In the data rows, the value 128 means zero.
Each row of this table is followed by its label. One hidden rule gives the labels. It looks at one to three of the table's principal directions, none of them among the few with the most spread.
97 126 170 117 136 139 107 153 127 132 113 120 147 103 109 161 109 119 128 157 128 133 133 148 126 127 133 144 172 142 120 140 sail
129 129 112 145 148 103 144 88 135 133 143 134 123 122 107 97 141 115 119 104 132 137 120 102 135 142 121 101 108 98 134 126 soap
84 144 126 125 128 154 135 103 125 156 160 158 140 89 145 81 151 114 145 77 82 116 112 140 117 116 95 88 104 109 142 141 moss
126 124 142 129 122 149 108 141 112 135 94 98 151 130 103 155 104 132 164 204 102 116 131 184 140 142 165 132 172 163 129 106 moss
99 149 142 124 117 114 119 148 126 153 114 141 146 114 103 131 146 115 133 126 113 129 139 129 119 124 139 112 136 125 118 140 moss
153 120 112 126 119 109 129 149 137 100 121 143 109 153 147 141 122 167 106 100 160 119 152 86 126 119 113 150 105 119 118 137 soap
93 144 183 121 144 150 107 134 120 159 114 91 160 95 87 149 122 71 151 208 100 145 107 192 130 145 160 119 193 164 123 118 soap
127 124 102 127 102 142 118 154 128 100 116 150 124 159 150 145 114 203 131 112 107 84 157 124 128 109 133 141 94 151 125 122 soap
176 122 108 130 117 102 132 146 133 106 109 128 105 171 137 147 117 163 110 129 166 119 149 97 134 133 139 149 114 123 120 121 moss
100 112 140 142 162 119 134 90 130 133 149 110 138 101 95 120 132 83 117 134 132 169 101 128 128 132 128 126 150 120 139 131 sail
130 130 115 134 154 143 155 68 131 132 172 135 114 116 146 88 129 114 124 97 120 123 101 127 141 136 108 102 101 103 148 122 sail
90 135 155 119 175 133 159 65 139 138 198 136 126 64 124 97 144 49 101 76 139 171 95 111 139 128 89 107 123 88 135 159 soap
165 126 112 137 139 90 148 108 123 122 125 121 113 145 118 129 128 114 117 133 170 148 135 99 143 140 134 131 129 98 128 127 moss
120 165 150 106 112 157 118 144 119 149 118 131 146 103 130 128 129 117 167 158 90 98 142 171 141 139 130 97 137 143 113 127 sail
89 107 164 140 176 108 132 90 127 143 142 109 146 80 77 134 119 64 112 141 153 184 104 126 132 137 127 134 184 99 140 146 soap
135 110 144 142 170 76 138 109 129 115 119 125 117 133 93 163 96 123 87 137 199 158 138 83 143 138 137 157 165 82 132 142 soap
173 89 73 154 137 85 159 94 142 88 150 127 89 182 133 123 131 154 77 80 179 152 119 63 133 122 137 158 82 108 141 119 soap
138 135 158 121 155 120 129 122 136 126 136 111 122 110 124 132 125 90 114 145 158 151 119 118 131 143 111 131 148 121 118 135 soap
75 143 168 117 155 154 127 109 136 154 164 140 138 75 137 105 137 86 119 101 110 138 98 140 114 123 95 108 137 116 136 147 sail
47 138 179 114 130 160 108 142 113 168 130 132 171 64 108 139 134 81 152 144 87 145 117 179 112 110 126 121 182 138 133 153 moss
174 131 97 126 101 122 127 153 121 95 99 124 117 177 136 159 111 183 142 159 133 95 168 126 149 130 155 143 109 152 113 109 sail
158 130 124 128 110 138 113 157 130 122 101 111 120 168 139 143 118 158 134 167 123 105 129 147 123 136 154 139 128 165 123 101 sail
172 153 80 119 74 124 127 178 129 101 106 169 98 203 186 140 131 227 125 96 124 60 176 98 123 106 134 136 56 145 113 118 soap
174 112 128 127 120 116 122 151 147 118 119 99 109 152 136 126 138 115 107 136 162 151 110 111 113 140 127 150 127 145 118 117 sail
169 134 96 133 89 183 116 135 131 137 118 89 126 174 154 93 145 148 173 177 55 88 93 198 121 147 164 102 94 207 133 63 sail
85 149 175 114 142 150 108 142 121 147 124 130 151 83 129 135 123 103 146 153 110 127 130 155 117 126 103 118 166 132 122 145 moss
172 103 103 135 127 97 146 122 129 107 126 124 105 158 133 140 118 138 104 114 181 146 134 92 138 128 134 158 123 104 133 130 sail
208 108 106 136 127 103 125 147 145 85 105 101 93 184 146 139 113 164 105 148 181 128 136 90 129 146 126 160 112 141 115 105 sail
121 135 142 118 105 168 115 148 136 159 132 115 133 128 144 110 146 110 138 135 90 120 92 173 107 129 143 119 127 167 133 111 moss
152 133 71 136 80 172 131 121 131 138 137 119 125 168 154 76 164 156 166 121 47 88 101 174 121 130 156 91 61 183 138 79 sail
132 120 138 125 119 117 111 170 141 117 108 136 116 155 138 156 115 167 97 119 153 117 137 105 109 118 133 159 129 138 122 132 soap
137 110 93 146 131 90 136 121 125 101 120 153 116 152 129 134 119 177 110 92 157 123 157 76 130 115 117 143 107 93 134 139 moss
135 153 122 103 73 173 115 178 131 145 126 143 126 142 180 113 153 148 150 110 83 89 127 160 107 112 125 118 92 169 118 121 sail
80 148 174 116 131 146 108 145 109 158 111 119 165 85 101 150 125 89 160 181 100 136 133 178 127 126 139 119 185 142 122 139 soap
83 140 137 130 133 112 132 120 118 154 135 150 147 96 109 118 149 99 131 104 119 147 131 120 118 115 118 111 139 99 131 153 soap
87 132 179 113 132 125 97 181 130 135 99 144 143 104 120 172 105 141 114 136 146 125 150 123 109 115 117 154 175 125 116 158 soap
204 110 131 124 137 74 132 158 133 78 92 108 97 172 122 193 88 151 91 165 230 146 170 73 151 142 139 188 154 111 104 134 moss
111 116 151 125 146 107 114 149 133 110 119 137 131 105 126 147 119 130 109 114 165 149 147 90 113 117 87 153 151 107 117 159 moss
168 101 116 143 147 83 140 116 141 105 125 110 106 153 109 137 122 123 90 124 188 161 125 80 134 141 134 154 130 108 127 126 sail
157 133 75 132 70 158 127 143 119 133 112 127 126 184 147 115 141 180 165 139 67 78 129 172 131 124 178 112 82 178 135 85 soap
151 130 121 129 122 133 120 142 132 111 114 120 118 158 141 139 116 161 127 148 128 106 135 130 129 132 137 136 117 151 123 110 sail
105 131 142 131 147 131 132 107 124 133 142 120 136 113 112 131 128 102 127 142 121 142 117 140 133 128 135 123 143 130 132 129 sail
142 136 126 123 126 131 117 146 123 102 107 134 127 137 139 149 105 171 142 148 129 97 164 123 140 130 116 133 125 134 114 127 moss
98 142 155 130 148 125 121 115 125 147 125 117 153 87 88 123 133 87 147 156 110 142 126 147 135 144 128 101 157 124 121 133 soap
104 130 182 117 157 146 116 122 120 135 125 88 156 78 88 157 109 66 148 202 124 158 119 175 146 146 138 131 197 148 118 131 moss
83 144 184 112 161 140 119 120 134 144 148 119 151 54 109 119 136 59 132 136 123 159 116 138 123 136 88 110 163 120 114 155 soap
136 117 98 139 123 116 144 109 133 127 147 138 115 141 139 101 148 130 114 84 133 138 115 104 120 120 122 125 96 112 140 128 soap
129 120 108 139 130 106 140 114 124 129 129 146 123 136 124 122 128 142 119 99 142 129 136 103 131 123 128 128 117 97 138 135 soap
153 152 105 116 78 136 122 169 124 131 108 136 127 157 151 124 153 151 153 131 101 100 149 139 121 121 140 117 96 158 111 117 moss
132 138 84 138 101 145 131 119 120 130 125 148 130 150 143 100 137 177 160 112 76 81 138 143 132 125 136 97 82 137 136 107 soap
147 123 94 133 108 103 136 144 128 113 120 163 107 167 156 131 128 184 108 80 152 108 152 83 119 109 122 144 92 105 132 136 soap
106 115 123 137 139 105 131 121 124 117 132 141 132 122 117 137 128 133 113 106 144 146 139 100 123 112 118 141 132 107 133 146 moss
55 143 170 120 128 155 109 136 118 175 130 130 168 74 103 123 143 82 152 142 78 139 108 178 109 119 134 107 169 140 134 141 soap
169 121 119 132 122 105 126 143 123 117 101 116 120 151 127 142 118 139 131 153 161 133 145 114 132 137 133 144 141 121 122 123 sail
136 148 133 124 114 175 103 141 117 130 97 105 148 132 127 131 108 157 187 205 65 76 137 197 142 151 147 101 138 181 119 91 moss
146 140 117 122 114 116 138 133 117 128 120 137 125 137 129 139 129 130 137 132 138 122 150 124 144 128 139 127 125 116 121 132 soap
92 131 127 115 88 170 131 137 125 175 157 131 142 113 146 98 174 84 141 96 74 142 83 177 101 103 146 117 117 157 144 128 moss
50 127 170 131 156 124 124 110 122 170 147 136 159 61 95 114 147 59 124 110 118 175 101 136 106 116 110 116 174 99 142 161 moss
149 121 121 125 138 115 141 120 139 108 142 139 108 132 144 127 121 139 104 94 162 130 135 90 135 128 105 138 108 104 125 140 moss
150 129 81 138 97 163 126 121 109 120 113 121 133 167 144 118 120 182 177 162 69 77 136 177 143 130 159 111 101 167 139 87 sail
195 152 72 125 86 138 147 124 107 112 106 130 116 186 141 138 113 186 174 165 101 64 168 157 178 144 179 107 86 147 121 89 sail
62 128 173 126 127 198 95 128 118 168 117 85 181 87 80 138 116 92 180 214 35 119 89 246 131 142 183 107 188 201 139 97 moss
59 120 142 125 133 155 133 110 139 156 180 143 139 88 138 93 164 83 108 64 95 158 79 137 95 99 109 121 116 131 148 148 sail
171 147 108 121 111 127 139 130 121 115 120 120 119 153 136 134 130 136 147 155 126 110 149 135 152 139 145 119 108 142 113 112 sail
143 121 101 131 125 126 140 115 139 106 149 135 114 136 145 107 142 140 119 90 129 128 129 102 128 123 107 125 86 126 125 129 moss
184 135 117 109 98 120 119 190 134 85 96 150 94 188 181 175 98 214 107 123 173 81 179 91 130 116 123 171 102 138 106 131 moss
230 111 16 167 113 79 164 86 122 73 113 134 83 231 141 110 119 225 130 115 151 86 165 72 164 144 154 122 44 107 136 82 soap
158 113 84 139 111 109 150 117 132 123 145 137 101 170 153 107 151 140 104 81 145 138 114 96 117 114 135 139 85 118 142 121 soap
39 111 232 115 166 175 71 163 137 143 109 86 179 52 76 178 89 85 132 207 103 152 102 195 110 134 131 153 234 180 122 139 soap
77 153 167 122 162 159 120 95 121 158 142 137 159 49 114 94 122 92 167 136 85 116 121 163 136 146 84 75 154 104 131 141 sail
157 105 80 151 119 140 143 84 126 129 136 100 129 147 110 91 138 126 155 140 92 126 101 157 146 149 159 104 104 145 146 87 moss
63 103 174 132 159 153 114 110 138 150 153 96 156 74 90 124 136 57 117 143 106 181 74 164 109 126 132 135 177 152 141 134 soap
199 94 93 144 156 59 163 103 144 73 142 125 76 178 136 145 114 144 59 88 235 166 139 31 143 131 118 176 101 81 127 137 moss
Here are more rows. What is the label of each one?
64 165 165 112 145 147 131 110 111 163 145 166 153 68 123 125 122 106 148 114 97 109 140 151 139 121 110 92 147 94 132 158: sail
82 167 130 112 89 185 121 135 117 176 142 140 160 96 137 89 169 103 183 125 29 99 112 199 118 119 136 73 107 165 128 120: sail
132 125 116 133 106 146 120 132 122 145 111 111 145 134 109 119 134 129 162 158 87 116 120 170 132 140 160 112 132 155 132 104: soap
138 133 97 133 133 84 149 120 118 98 127 177 109 149 141 145 112 184 107 79 170 108 181 62 145 110 109 138 97 72 126 154: soap
172 153 46 116 45 159 146 152 133 123 151 166 99 186 213 71 188 183 148 47 72 75 133 122 109 98 118 101 6 160 123 109: sail
117 101 115 149 155 81 140 101 129 115 137 135 125 121 104 125 133 116 98 96 169 171 129 76 122 119 111 143 135 85 138 148: moss
81 128 151 118 119 158 101 162 138 134 127 149 140 109 146 128 126 156 124 101 98 105 126 137 99 108 105 132 126 146 128 141: sail
119 116 138 141 151 109 127 114 125 130 119 123 131 128 101 143 109 126 116 144 149 140 126 121 133 134 142 138 157 111 138 128: soap
60 153 178 116 152 158 113 122 124 164 140 154 153 62 132 112 121 108 143 115 96 114 120 153 115 125 88 97 156 105 135 154: moss
152 156 137 121 123 110 118 154 122 120 91 131 130 140 117 156 111 151 143 168 140 101 171 123 146 144 137 121 138 126 104 126: soap
87 148 188 107 153 139 121 133 120 147 129 140 143 82 117 162 98 102 126 147 140 126 137 146 140 129 122 131 180 107 124 156: moss
104 135 141 120 129 127 122 148 129 125 128 161 123 128 151 144 116 159 109 98 140 111 144 108 115 107 110 142 125 113 129 149: sail
93 126 145 125 131 125 115 147 127 128 117 152 137 114 124 150 112 154 118 111 131 117 146 118 121 113 121 140 142 116 129 148: soap
112 127 141 136 167 114 144 85 138 142 166 128 122 94 128 89 149 71 105 94 147 169 94 101 115 133 88 111 128 92 138 144: sail
108 138 118 125 120 138 135 122 130 139 147 159 123 126 150 109 138 144 122 80 110 109 125 121 120 113 117 114 98 115 137 136: sail
157 119 69 135 91 133 141 132 128 108 132 156 103 186 170 116 131 202 123 81 115 86 139 111 127 109 139 135 63 134 140 112: soap
102 120 157 118 126 138 111 156 132 132 121 130 137 113 126 151 117 128 118 128 133 133 128 135 116 117 127 150 154 137 126 143: soap
159 130 51 137 86 114 163 111 122 132 151 169 100 176 174 82 166 164 124 44 119 109 130 94 121 104 128 112 46 101 146 124: moss
145 114 139 129 133 130 123 138 142 124 130 106 113 148 138 133 127 119 102 138 149 144 100 126 112 131 136 152 135 148 131 117: moss
107 128 139 124 141 128 134 116 124 125 135 145 132 112 116 148 105 136 120 118 135 120 141 125 147 125 132 132 138 108 132 142: soap
122 141 134 112 89 175 113 157 127 155 125 115 144 120 142 112 152 110 163 145 73 114 108 186 115 127 143 111 124 176 124 112: moss
136 126 139 126 146 115 140 112 124 130 135 126 122 119 123 136 117 106 117 130 160 145 127 118 140 134 126 135 146 102 132 138: moss
79 143 164 117 129 133 109 151 122 147 117 135 157 87 106 142 133 106 142 141 108 134 139 145 118 120 121 121 160 132 117 149: sail
70 122 176 123 166 125 119 122 142 137 150 135 142 68 108 127 130 86 101 100 141 163 113 110 111 122 90 131 157 106 126 163: sail
135 137 94 138 118 120 149 99 121 144 143 139 125 139 128 94 153 121 138 103 108 125 120 127 133 129 138 98 95 113 139 119: sail
143 105 95 147 116 141 132 107 122 132 125 104 129 159 117 115 128 138 143 150 100 125 102 161 133 135 170 127 122 154 149 92: moss
115 127 153 125 151 121 125 121 122 126 124 122 139 97 110 143 113 106 132 148 146 144 138 127 138 135 114 132 163 110 123 143: moss
26 187 203 93 115 225 89 151 116 206 139 131 188 33 138 93 156 64 202 164 4 100 95 246 99 124 106 61 166 179 125 134: sail
79 126 126 134 129 145 145 92 128 172 171 138 138 102 124 87 163 78 122 83 92 153 78 149 111 113 136 106 119 120 156 132: soap
112 118 135 131 131 147 120 125 142 133 140 119 130 121 128 112 135 122 122 119 107 130 101 140 114 129 126 124 122 148 134 119: sail
82 116 181 126 163 125 112 131 128 137 126 111 151 79 94 151 115 81 119 155 144 168 117 137 119 128 117 145 192 123 127 150: soap
87 104 163 132 170 119 129 105 132 130 148 122 139 82 103 137 117 84 103 119 156 174 109 116 123 124 108 146 171 102 138 155: moss
96 126 100 137 105 159 137 106 131 159 163 137 133 132 143 78 169 117 134 84 66 126 82 157 104 110 142 102 87 149 153 112: soap
123 135 157 110 125 156 106 155 136 124 120 117 139 100 137 131 122 122 144 147 114 119 132 147 123 135 102 125 141 151 111 132: sail
104 128 156 122 139 169 128 108 141 162 166 107 133 94 138 90 150 65 126 121 99 151 65 167 109 134 118 111 135 148 142 121: sail
73 154 180 120 149 145 109 123 119 167 122 119 171 54 87 117 135 68 166 167 90 139 123 171 128 145 112 87 178 125 119 142: moss
